Each row is where one point has got to under a steady rotation. How many ticks took it there?
The counts run from 0 to 297.
[ 21.1  -0.3  10.1  29.3 -18.3   8.1  -6.5 -18.4   0.7   8.1  15.2   8.4
  15.0  29.7   4.7  10.6  14.1  30.6  13.8  23.9   8.6 -24.6   5.5  30.2
 -28.3   7.9  25.8  12.7 -33.3   1.9 -21.6   2.3  -6.4   2.1  -9.6 -41.8
   5.3 -12.3  26.5 -10.1 -19.7   6.4  18.3   8.1  -2.1  -4.9 -12.5 -12.9
   4.5 -26.3  28.5  30.1  -2.0]	42
[ 35.4  14.4  -2.8  -3.1 -12.6  22.4  30.9  11.8  -9.4   7.1   0.0  35.8
  25.3   7.6   4.3  32.5   5.3  29.6  13.9  24.5  -2.4 -11.1  -3.1  36.4
  -3.0  -2.3  14.1  22.7 -10.0  -5.8   2.2 -18.4   5.9 -15.7 -20.8 -35.5
   7.0 -24.5   9.2  -8.8 -11.1  13.0  -1.1  -1.5  -0.5  -8.9 -22.7 -16.9
  -1.3 -50.3  15.4  26.3   1.5]	217
[ -1.7  -0.1   9.4 -23.8  -8.9  34.1  21.8   5.3 -13.7  16.6  14.6  20.7
 -10.9  14.4  18.1  40.8   0.9  30.0  10.8  13.0  -8.9   2.4  -2.7  13.0
   4.0  -0.2  -4.4 -16.5 -15.5 -16.3  29.5 -24.9  -7.0 -37.1 -23.5   3.2
  23.9 -11.5  13.9  -8.0 -15.8  20.5   0.3 -42.2  -7.0   4.5 -27.0 -25.2
  10.2 -32.8 -10.4  21.5  -3.3]	108
[ 20.1  -8.4  27.6  16.2  -8.6   6.9 -15.9  -8.9  -7.0  -0.3  45.6  12.4
  10.7  26.9 -13.1  31.7   8.2  13.9  25.6  -8.0  30.4 -14.1   8.1   5.3
 -33.6  16.4  32.2  -3.8 -18.7  -1.6  -6.9   3.1   7.7 -18.5  -3.7 -26.6
  -5.5  -7.9  47.4  15.1 -32.3   8.7   9.5 -24.3   4.3  20.3 -14.9   3.2
  -4.9 -18.0  -9.5   0.3 -20.8]	177
[ -2.9   5.2 -40.8 -16.3  -2.6   5.7  31.7  24.6 -24.1  13.7 -22.4  41.5
  11.4  15.5  17.3  -3.7   5.6  22.5  -1.2  17.2 -16.1   1.6  15.2   7.9
  -3.6 -17.1   1.3  14.5  24.2  17.3  16.7 -27.6   8.8  -9.5 -13.9 -28.9
 -23.1 -19.0  14.4   0.7   4.6 -30.2  -6.8 -22.4 -14.4  -1.3   4.8 -40.8
  -0.1 -15.4  16.3   5.8 -10.4]	77
[-17.0 -24.3   5.1  13.6 -10.7   2.2 -22.8   6.0  18.4   3.2  11.2  -5.3
  10.7   5.1  -4.4  16.0  -6.4   6.2  10.1  -4.9 -10.8  10.6 -11.0 -23.0
 -41.2 -12.0  30.6   8.3  17.0  12.3   0.4 -23.7 -20.5  -5.1  -7.0 -46.2
 -19.3 -14.5  16.0  -2.0   0.4 -16.0  15.2 -41.2 -10.0  -8.4   7.6   9.8
   4.6  29.5  36.8  -7.0 -49.1]	20
[  1.0 -19.9  16.2  32.0   7.7   8.7  -7.3 -12.4  -5.0   4.4  56.3 -13.1
   2.5   5.9  -6.2  -6.7 -11.3  16.7   3.5   6.3  -9.7 -11.6  -0.8  11.2
 -45.6 -10.5  21.3   7.3 -20.9  -2.5  -3.3 -16.6 -20.5  21.2  -9.2 -10.3
 -43.6 -17.1  35.0  16.5 -33.9  15.5  19.2  -8.7  -0.3 -14.0 -25.4   6.7
   5.5   1.7  27.1 -13.7 -17.1]	31
[ -2.3 -20.3  22.0  42.8  -4.0   5.5 -22.4 -21.2  -1.1  -3.7  51.4  -2.5
   1.7  24.6 -11.1  21.5   4.5   3.7  28.6  -0.2  16.2   2.1   1.7   2.8
 -44.2   1.2  25.3 -13.3 -10.1  -3.4  -0.6   0.4   1.5  -7.7 -10.2 -21.6
  -1.8   3.9  33.1  15.0 -38.0   4.3  14.4 -33.6   4.3   8.2 -15.0   9.7
  -4.7  -2.1   3.6   5.4 -26.4]	16
[-14.8   8.0 -35.7  -4.6  -3.3   0.3  24.8  18.9 -17.8  11.5 -13.6  39.1
   9.7   7.8  17.6   1.2   2.1  23.0  -5.7  19.2 -21.0   5.7  10.1  10.3
  -7.4 -24.4   2.7  18.4  41.5  14.6  11.6 -25.5   3.9  -8.1  -8.7 -31.9
 -20.1 -21.3  11.9   3.3   6.6 -32.0   3.4 -17.8 -16.5  -3.6  11.3 -30.5
  -4.9 -12.5  28.5   4.0 -19.7]	76
[ -7.7 -16.1   3.1  12.3 -10.4  -6.8 -13.0  -1.4  17.9   9.9  -1.6   1.3
  10.3  12.4   7.4  -1.2   1.8  18.4   2.2   4.5 -13.0  -4.4  -4.5 -14.0
 -37.0 -22.4  30.0  22.1  16.2  15.6   0.0 -16.7 -19.7   5.0  -1.5 -51.6
 -14.9 -22.4  20.8  -7.4  -4.5 -26.1  19.8 -20.7  -8.4 -12.9  17.1   0.7
  11.3  23.7  54.3   9.9 -43.7]	183
[-20.9   1.0 -43.8  -5.2  20.8 -14.9  28.7  17.0 -10.8   4.0   9.0  21.2
  17.5  -0.7   6.3  -9.2  16.7  15.1 -21.0  14.5 -13.9 -26.8  16.5  24.7
  -6.0 -17.9  -1.9  16.1  21.2  -1.7  -9.2 -21.3  -0.3   2.5  -1.2  -6.6
 -59.9 -17.8  25.7  22.1  11.0  -7.1 -20.5 -19.1 -16.7 -19.1  -8.3 -18.5
  -4.4   1.4  19.3 -32.1 -12.0]	225
[ -7.7  -8.1  -3.6  -7.2  -4.1   6.0  12.8 -23.3   7.8   2.8  21.3  -1.0
  -6.6   2.3   6.9  33.9  24.7  22.2  12.9  12.2   1.7 -16.0  13.8  23.1
  -1.7  13.3   0.9 -26.5 -31.7 -30.9  -9.6   2.5  -5.4 -40.9 -13.8  12.8
  21.2  10.3  29.9  -3.7 -24.5  27.7  -1.0 -49.1  -9.7   1.6 -21.0  -4.7
   5.0 -21.9   0.3  30.2   6.4]	122
[-10.2  17.3 -10.0 -20.0  -6.5  16.2  14.7   6.7 -24.2  23.0  -7.8  46.5
  -9.1  21.5  20.7  18.6  15.7  28.6  -3.4  13.3   7.7 -19.0  18.8  10.5
   5.4   8.1   7.7 -15.5   4.5   1.2  13.9  -9.9   6.9 -39.0   6.1 -11.7
  10.6 -19.7  42.1  -2.3   6.5  -7.9  -7.6 -28.1 -15.6  13.6  -3.7 -36.1
   1.9 -34.4  -9.6   8.0 -12.4]	93
[-45.7 -12.6  -6.7  31.6   0.1  35.3  -9.5  -9.8   0.6  11.4   9.0   8.8
 -12.6   9.6  23.9   7.5  -4.0  10.6 -11.7  26.7 -16.9 -12.7 -13.2  15.2
 -24.1 -17.6  -3.6 -15.6 -12.9  -4.6  15.2 -27.2 -40.5  -1.4 -11.6  -3.3
  -4.9 -12.9  12.3   5.2  14.1  28.8   6.5 -18.5 -28.0 -33.6 -26.0 -15.4
  10.7   7.3  -4.1 -18.5 -20.7]	113
[-14.4 -25.1 -27.6 -21.3 -18.8  -0.5  34.3  15.1  19.4   0.3 -37.2  17.8
  16.0  -9.0   4.6  24.5  17.2  20.2   4.5  -2.0  -6.9 -18.6  -3.2  -0.3
 -17.2  18.4  12.7  -6.8 -27.9   3.8   0.7 -16.0  -5.0 -25.4 -29.7  -5.7
  -5.3  13.8  -0.2   0.9   7.7   6.5 -24.4 -54.1 -31.5   0.6 -16.5  -8.7
  26.1  17.9   7.3  22.8  10.0]	133
[  3.4  -8.9  -2.3 -29.0  -5.5 -19.6  -0.4  14.2  10.3  16.9  17.5  -2.6
  22.3  -2.3  -4.2  19.5  -0.1  18.0  -4.0  -3.1   0.3 -18.6  -6.4  -9.8
 -11.0   7.8  25.0  21.7   6.0  -1.6 -24.0 -15.7  -1.2 -24.7  10.5 -33.4
 -33.4 -35.1  39.8  -3.9   0.4  -5.7   5.6 -36.1 -13.1   0.7   2.3   4.1
   9.5   7.0  41.9 -33.6 -34.3]	36
[ 13.0  29.5 -10.9 -12.1   6.6   2.3  31.0  -0.5 -12.0 -11.1  16.7  43.8
  20.6   4.5   1.7  33.7  27.3  10.3   7.5   8.3  19.1 -29.8  14.7  39.9
   4.8  -7.3  10.0   7.6   5.3 -26.3 -10.2  -2.0  13.1 -31.9   2.0 -12.1
   2.1 -11.2  24.5   9.0  -9.0  14.7 -23.3 -27.8  -4.4   5.0 -10.3 -10.3
 -17.3 -35.5  -5.7  13.0  -9.1]	230
[ -3.6 -12.7  22.0  25.9 -19.6  28.7   0.3  12.9   4.4 -14.2  35.1  28.1
   7.4  -6.4 -12.5  38.2  -3.8  10.0  25.0   0.7  22.2  15.5 -15.0   1.3
 -41.5  14.2  26.3 -13.0 -22.3   2.8  10.8  -9.6  -4.3 -12.1 -19.8 -16.1
   7.0   6.8  21.2  21.9  -8.6  22.5  15.2 -32.5 -12.0  22.6 -34.7   9.2
  -4.7 -18.1 -21.3   3.2 -11.1]	1
[-11.4 -12.9   8.2  32.0 -10.7   0.4 -24.6  -7.7  13.2   2.1  13.8   0.4
  12.1  13.8   6.9   6.3   0.1  10.2   5.4   7.1 -10.1  -0.4 -11.0  -9.4
 -43.2 -24.7  32.7  15.7  19.8  10.1   2.2 -15.7 -19.9   7.2   2.0 -55.3
 -13.0 -22.1  20.7  -3.2  -3.2 -16.5  21.4 -18.1  -5.0 -16.2  18.7   6.7
   2.8  20.2  43.6   6.1 -44.6]	182
[-34.5 -13.7 -10.8  -2.8  -7.2 -11.6   0.8  11.1  24.6  -1.6  -8.7  21.0
  -5.2 -26.9  11.8 -19.4   5.8  22.0  -7.0  -5.5  -1.4 -12.5  -4.2 -18.0
 -36.6  10.5  32.4   3.9  -4.1  17.2  -4.1  -5.4 -20.9   2.6   6.1  -9.0
 -21.0 -13.3  38.1  13.0   9.9 -19.7  14.1 -41.3 -26.8  11.6  10.5   4.1
  15.1  30.7  30.7   9.9 -23.5]	8
[ 22.0   1.1 -22.2 -33.1   1.4 -17.5  26.9  13.9  -1.0   9.1   0.4   8.8
  36.4   0.8  -4.0  29.1   5.8  15.0   1.9   0.8 -15.5 -13.1   7.3  13.0
   0.2 -13.5   4.6  28.9  26.7  -9.6 -13.5 -29.6  10.9 -26.6 -11.7 -40.0
 -30.9 -22.7   3.8  -7.1 -11.9  -7.4 -22.9 -36.4  -0.6 -12.6   4.1  -8.6
  -0.9  -7.1  38.0  -9.7 -22.5]	213
[  8.4 -11.1  26.3  26.0 -24.1  31.5   0.7  14.4   9.8 -12.9  16.5  31.8
  13.1  -6.6  -7.4  31.0  -4.0  13.9  22.8  -4.3  20.4   1.3 -21.4   1.6
 -44.5   8.4  42.7   1.4 -28.1  10.9   7.1  -6.2 -12.5  -2.4 -15.3 -31.9
  11.4  -5.1  13.8  18.0  -0.5  16.3  11.8 -18.6 -15.0  14.6 -23.7   9.8
   3.5 -10.5  -6.3  19.3 -16.1]	164
[ -4.0  -2.3  -4.0 -51.5  -2.4  14.2  31.0   4.4  -8.8  16.9   0.0  20.6
  -5.6   6.4   9.7  31.8   8.3  21.6   2.4   1.9 -17.1   1.9   3.4  -4.1
   3.3  -5.9  -7.2 -12.1   8.0 -15.8  32.3 -21.1  -1.4 -41.1 -12.2   4.6
  11.5 -10.0  15.2 -13.2 -20.1   7.4 -15.3 -63.5  -2.1   0.0  -9.9 -22.6
   6.5 -15.3   5.2  22.1 -11.6]	106
[-51.5 -13.9 -19.9  11.3  10.9  12.2   6.2  -7.1  11.1  14.5  -5.7   3.8
  -7.9  -7.7  19.8  -0.6   8.2  10.5 -21.6  19.9 -21.5 -20.5  -2.6   1.6
 -20.1 -15.2  -2.6 -12.3  -8.9  -9.4  11.7 -29.2 -33.4  -3.0  -1.5  -2.5
 -23.2 -10.6  16.8   0.8  25.8  17.3  -6.1 -32.4 -34.4 -36.9  -9.6 -11.5
  17.4  31.1   8.9 -18.4 -23.3]	115
[ -3.6   8.4 -16.3  37.6   6.1  13.0   7.0   3.1  -2.4  -0.5  20.3  20.3
   9.1  -7.9  16.7  -6.4  -4.0  28.3  -7.7  36.4 -18.4  -3.1  -0.3  36.5
 -21.5 -23.8   6.3  30.0   5.8   1.8 -14.3 -21.8 -16.6  16.6   2.2 -26.6
 -24.8 -28.2  17.3   7.0  13.9   6.4  24.5  19.1 -17.9 -25.3 -16.4 -13.2
  -4.5 -21.8  43.2  -0.3 -13.8]	59
[ -3.3  14.5   3.1  25.3  17.0  28.7  24.8  -6.6 -18.9 -18.9  34.3  38.4
   0.5   6.9   4.2  -1.8   9.6  -0.7  -0.2  14.8   4.2 -28.6   0.8  35.0
 -20.2 -33.5  10.4   1.5  -2.0 -18.1  28.6 -13.3 -21.3  11.5  -5.6  -3.2
 -12.5  -9.0   6.9  22.5 -19.2  26.1 -25.1 -19.2  -3.6 -29.8 -20.8   0.4
 -11.6 -14.7 -16.5   5.2 -13.3]	84
[ -4.1  -1.6 -13.1 -27.2  -5.3  -0.9  20.0 -16.9  11.5   7.5   9.4   2.0
  -5.9  -3.1  11.0  29.3  27.5  22.6   3.9   7.9  -0.3 -25.7  18.6  20.1
   0.3  19.3  -2.2 -22.8 -25.6 -30.2  -7.4   1.8  -6.1 -45.6  -9.4  17.9
  16.7   3.9  29.6  -1.5 -22.0  24.0  -9.8 -55.8 -10.2   2.4 -14.2  -7.2
   8.0 -17.1   4.4  28.0   7.6]	121
[-40.0 -11.6  -4.8  25.4  -7.2   5.4 -12.5   5.1  27.7  -8.7   5.6  17.3
  -1.0 -25.4   6.5 -11.4  -2.2  14.2  -6.0   4.8   1.1  -3.2 -16.5 -10.2
 -50.3  -5.8  30.0   9.6  -3.6  19.8   5.6 -13.7 -34.5   6.0   5.8 -18.3
 -16.4  -9.0  30.6  18.3  20.9  -5.2  20.3 -22.8 -33.8   1.1   4.2  10.7
   2.9  32.9  27.1   4.2 -37.4]	6
[  0.4   0.8 -31.0 -18.7  -5.6   3.1  34.7  29.2 -25.0  11.6 -25.4  44.4
  10.7  19.4  12.7   1.9   4.1  26.5  -2.6  12.8  -7.9  -9.8  16.4   7.0
  -6.4  -6.1   4.9   7.0  17.9  17.0  16.6 -21.0  14.6  -9.1 -18.4 -27.9
 -23.4 -13.7  12.9   4.3   3.5 -23.4 -15.5 -21.6 -15.2   9.0  -4.2 -39.9
   2.3 -19.0   3.9   6.7  -1.5]	78
[-11.9   3.7 -32.2  27.4  12.4   7.0  11.5   6.3  -7.9   8.5  13.6  20.3
  11.8  -4.3  12.4 -16.2  -2.5  28.6 -14.9  32.8 -17.2  -6.6   1.1  30.8
 -20.4 -17.8  -0.3  23.6   8.3  11.3 -16.9 -26.2 -14.4  15.8   3.1 -23.7
 -36.2 -31.2  21.6   6.9  12.4  -4.1  19.7  17.2 -18.3 -21.4  -6.7 -15.5
  -4.9  -9.1  45.0  -8.9 -11.7]	60
[-12.1  -2.8   9.8  14.2 -10.6  46.3   3.1  -4.7 -12.2  13.3  20.4  20.4
 -12.5  20.4  19.4  34.2  -2.8  22.3   4.2  27.3  -4.1   1.9  -8.9  17.2
 -11.5  -2.0  -4.1 -20.9 -20.7 -13.6  27.8 -27.7 -20.6 -24.0 -17.6  -0.9
  24.2  -7.0   9.0  -1.2  -3.5  29.9   6.1 -21.7 -13.6 -10.6 -30.6 -25.4
   8.6 -25.2 -17.9  10.9  -2.7]	110
